Each row is where one point has got to under a steady rotation. How many ticks took it there?
The counts run from 0 to 376.
[  2 -27 -14   8  -5 -10  14 -22   5   0  17  29  -4  -7   6  -5  14  -4
   2  11  -1  14 -11  14 -26 -19  10 -10  24  -4  29 -17  -9   2   3  18
 -16   2 -19   8  -3  10  17]
133
[  7   8   2 -12  -5  -7   0  -8 -10  16  28   4 -19  11 -21   1  10 -13
 -20  -6  21 -10  12  25 -23   3  -6   1   1  -6  15 -22  -2   2  18  -8
   3  -6 -33   0  21   4   6]
335
[  6  38  10 -16  23  -7  -7  -1   1  -3   7 -21 -15   5   7 -15  19 -11
  -9   1  11 -17 -17  -2  -6  -3  -9  11  -1  18  -4   0   8  20 -20  -3
   6 -20  -7  17 -17 -25   2]
328
[ 19   6  -2   2  11  -6   2   7  -8 -14  10 -15 -27 -13 -16 -21   7  17
  -3 -30 -15 -14  10  -1   0  -5  15   3 -28 -21   6  -4  -1  17  -6  12
  -3 -19 -10  10  20  -7  -5]
345
[-15  18   6 -22  -7 -13  14  -4  -2  16  12  27   9   4  -2  12  -7 -19
  13   5  23   6 -18  20  -5  -8 -11  24  24   7 -10   1  11   6   1 -14
  12   6  -6  14 -20  -5 -16]
44
[ 11 -15 -24   9  12 -19  -2  21   2 -11   9  -5  -8   5   4  -1  -9  -2
 -18 -10  15   2  15  30 -11  -3 -15   1 -31  11   3  -4  15   5  18  -7
   9  23 -24   2  12  -7 -15]
64
[  5  -2  -9  -5  36   8 -23  24  18   2  -3 -15 -12   3   7   2  -8   9
  -1  15  -5  -4 -11  -9  -2  -7 -15 -10 -21  17 -22  17  -2 -22   2  11
   3   6  21   6 -34 -22  -5]
240
[  6 -11   5   7  15 -15 -15 -21  -7   7  -1   8 -13   2   9 -14  28   6
   0   0   7   8 -22  11 -26  11   0  -6   7  15  30   0  11  13 -21   6
   2  -3   2  16  -7 -22  21]
109
[ 12  -8 -16  17  13 -20  -3  14   6  -4  14   5   5  -5   3  -3 -11  14
  -5 -29   3   3  14  28   4   4  -8   4 -32   0   4  13  29  -4  14  -4
   5  25 -13  21  14  -5 -17]
294
[ -4 -20 -22  -6  11  -2   4   7   9  -9  -9  -7   7 -13  12  -3 -10  19
  -9   6 -21  16 -13 -14 -10   4  13  -9 -19   9  19  21 -15   4  14  36
 -26  -2   4 -15 -23  -8 -10]
177
[  1  21   8  -4  15  -7   3  -5   1 -13   2 -19 -21  -5   2 -21  33  -5
  -3   4   5   4 -26  -1 -14 -11  -3   0  12  16   5   6  20   6 -18   3
   5 -16   6  38 -21  -9   7]
327
[ -5  15  10   6  13  -9  16 -19   3 -10  10  -7  -8  -7   0 -22  27   7
   7   2  -6  -6 -22  -3   0 -22   6  -2   8  11  20  16  26  11 -10   9
  12  -5   5  37 -22  -8   5]
97
[ -8  -3  10 -12   7  12   7  13   9  15   7  -8   4   4 -15  -8 -22  19
  14  11 -24 -12  11 -20  16  -8  -4   8 -23   1 -10  32  -9  -7  13  19
   0  -1  19  -7 -26 -12 -13]
228
[ -2   1   9   6   0   0 -24  -7   2   9 -20  21  12  22   9  17   3  18
  -8  22  -2  -5 -15  -7   4  27  -1  15  -4  19  11  10 -22  -2  -6  11
  11   7  -3 -24 -27   6  -3]
200
[ -3   6  13 -20  -7  19 -15 -10  -4  -1  -9  11   3  20  19   6   5  -7
   0  23  -1   0 -21 -14  -7   6   3  13   8  -8   1  -1 -36  14 -10  20
  -6 -12  -8 -21 -32   4  11]
174
[  2 -14 -14   9 -14 -13  33 -27   3   1  28  23   1  -6  -9  -2   4   7
   1  11 -10  -1   7  10 -16 -23  11  10  23  -9  28 -19   3   9  -6   6
   1  -2 -28   4  12  15   8]
362
[ 11  26   5  -1  18  11   0  -7   5 -27   9 -24  -1  24  18 -16   5  -6
  -7  -3  -1 -30  16  -4   7 -20  -6  14 -26  11   0  -9   8  33  -1  -1
   8   6 -24   1  -3  -6   5]
100
[-13 -32 -14  -7  -2 -18  15  24   6   2  -5  25   2 -26   1   4 -15  13
   7  10   1  34   1   0  -6  11  -1  -7   9   7  -9 -13  -9 -25   6   8
 -18  15  -2  -6   2  13 -17]
220
[ 13   0  -4   9  13 -15 -18  -1  13  16  -3  27   3  33  12  23  -7  -7
   6  15   8 -11 -10  18  -2   1 -23  17   5   6 -11  -6   1 -12   2  -4
  27  15  -4  -1 -24  -6  -2]
20
[ -3 -16  -8  -5  -1 -15   4  34   8   7   1  15 -16 -21 -21   1  -1   7
  -5  17  13  16  -1   5 -18   5 -21  -5   6   6 -15 -13  12 -46   3 -13
   5   3   8  19   5   2   4]
16
[-10   8  19   1 -22  -4  16 -24  -4   5  24  20   7  12  -9  -8   7  -7
  12   2  14  -7  12  13   2 -22   9  21  20   3  14 -21   7  21 -12 -16
  20   9 -21   8  13   9  12]
94
[  9 -11   9  -9   4 -24  -7 -11   7 -18  -1  26 -18  10  28 -12  17  -7
  19   1  12  11  -8  20 -11 -11  -3   4  18   0   2 -20   9  24 -27   3
  18  10 -11  12  -3 -23  10]
83
[ -1  -9  -6  -7  -2  -2  11  15  -9 -29   3 -25 -22 -24  -7 -36  19  14
 -21  -5  11   9  13   0 -13   6   0 -10 -20  16  13  -9  16   4 -10  -2
  -3  -6  -8  13  31 -10   9]
103
[ 10  16   6  -9   9   1   3  22   0  -8   5   6   2   7  -8  10 -20  11
  11 -15  -4 -13  26  -7  29   0  -4  16 -33 -12 -33  -7  -2  -2  13  -2
  18  12 -10  -6  -5  11 -24]
255
[ 10  -9  16  -9   1 -11  13  23  -4 -23   9  -4 -29 -23 -13 -26   1  13
  15 -28   3   8  22   3   7  -5   1  -1  -9 -16  -8 -19   4  -1  -8   6
   5  -5  -9  17  28  -2   0]
78
[ 16   5 -13  10  12   3   2   0  14 -46   3 -17  -2  10  29 -16   8   3
 -19  -7   7 -13  21   4   3 -13   2   6 -32  12   8  -8  14  15   8   4
   8  13 -20   4  13   2   7]
101
[  9 -24 -23   0  -5 -15   3   6  13   4  -3  22  -6 -21  -9   6   8  18
  -7  23  -9  10  -1 -13 -10  16  -3 -15  13  18  -3 -33 -19 -19 -18  -6
  -6   5  -6 -18  10   7   4]
195
[  0  21  20 -15   6  11  -9  25  -8   1   2  -6  -4   9 -14   2 -20   9
   9 -15  -1 -18  13 -12  28  13  -2  18 -25 -10 -22   9  -6   5   7  -4
  15   6   7   0  -7  -8 -20]
254
[  6  31  14   4  17  10 -12   1  -4  -6  11 -13  -5  15   9  -7 -10 -15
  12 -19   8 -27   4   2   9 -16   3   9 -30 -28  -4  16  16  16   7   0
  15   0  -1  24 -13 -14  -1]
74
[  4  -3 -11  -2  -3  22 -16   5  -6   9  22 -24  -8   1 -10  -8  -4   1
 -26  12   6 -11  15  -6 -32  15   9 -15 -28  -7  17   3 -19  -9  10   4
 -23  -4 -10 -16  19  -2  15]
154
[ -1   0  13  -3   0  -6  -7  16 -14  18  25  -2 -12 -15 -27 -16  -6  10
  16 -29  10   0  12  10  -3  16   1   8 -10 -12  -2   7  26  -3  -4 -19
   3  10   0  23  32 -12  -3]
296
[ -7  12   5  -1   3 -13 -13  -3  -7  49   9  26   3  -1 -29  20  -7  -4
   8   6  14  -7 -15   4  -2  16 -10   8  12   6 -13   2  -4 -13  -4 -22
  10   9   0   9  -8  -6 -11]
248
[  5  -8   4  -2  17 -20  -9   9  18 -10 -21  16  -5   7   8   8  12  21
   8  19  -8  -3  -8  -8  17  -1 -19   0   5  31 -20  -8 -11 -13 -19   0
  16   3   7  -7 -32  -7  -1]
238
[  7 -22  -3  24 -13 -16   2 -22 -10  11   6  33 -12 -12 -23   2  17  29
   1   6 -11  -1 -10  -3 -18   8  14  -5  13  -2  32 -10 -21  -7 -11  14
  -4  -5 -16  -1   6  12  16]
158
[  2   9   6   8   6 -10  14  -8  10 -15   3   2 -20  -2   5 -16  37  -1
   1  10   5   2 -14   4  -8 -22  -4  -5  16  11   2  -9  24 -13 -10   5
  11 -15   1  41 -14   3  22]
326
[  1  39   8 -13  13   8  -4 -12 -18 -19  -5 -12  -7  -2  17  -6  14 -22
 -13 -10  12 -10 -19 -13  -1  -6  17   5 -10   0   1   1  -7  32  -8  19
  -6 -19 -16  15 -17   7   1]
124
[-14   3   0  -9  -8  13 -16  -6   2   4  -7  11  -1 -20  16  -6   9  -9
   5  22   5  20 -25 -19 -19  12  24 -12  21 -12   5  -3 -19  -9 -20   4
 -18  -9  10   5 -11  -3  23]
172
[ 11  -3 -25   1  -6  -2  -2  -1   0 -13   1  23  -3 -16   6   7  -6   2
   4   8  -8   1   8 -17  -1   4  21  -5   9 -15  -7 -42 -31   3  -9  -3
 -12   0 -30 -15  23  21   3]
169
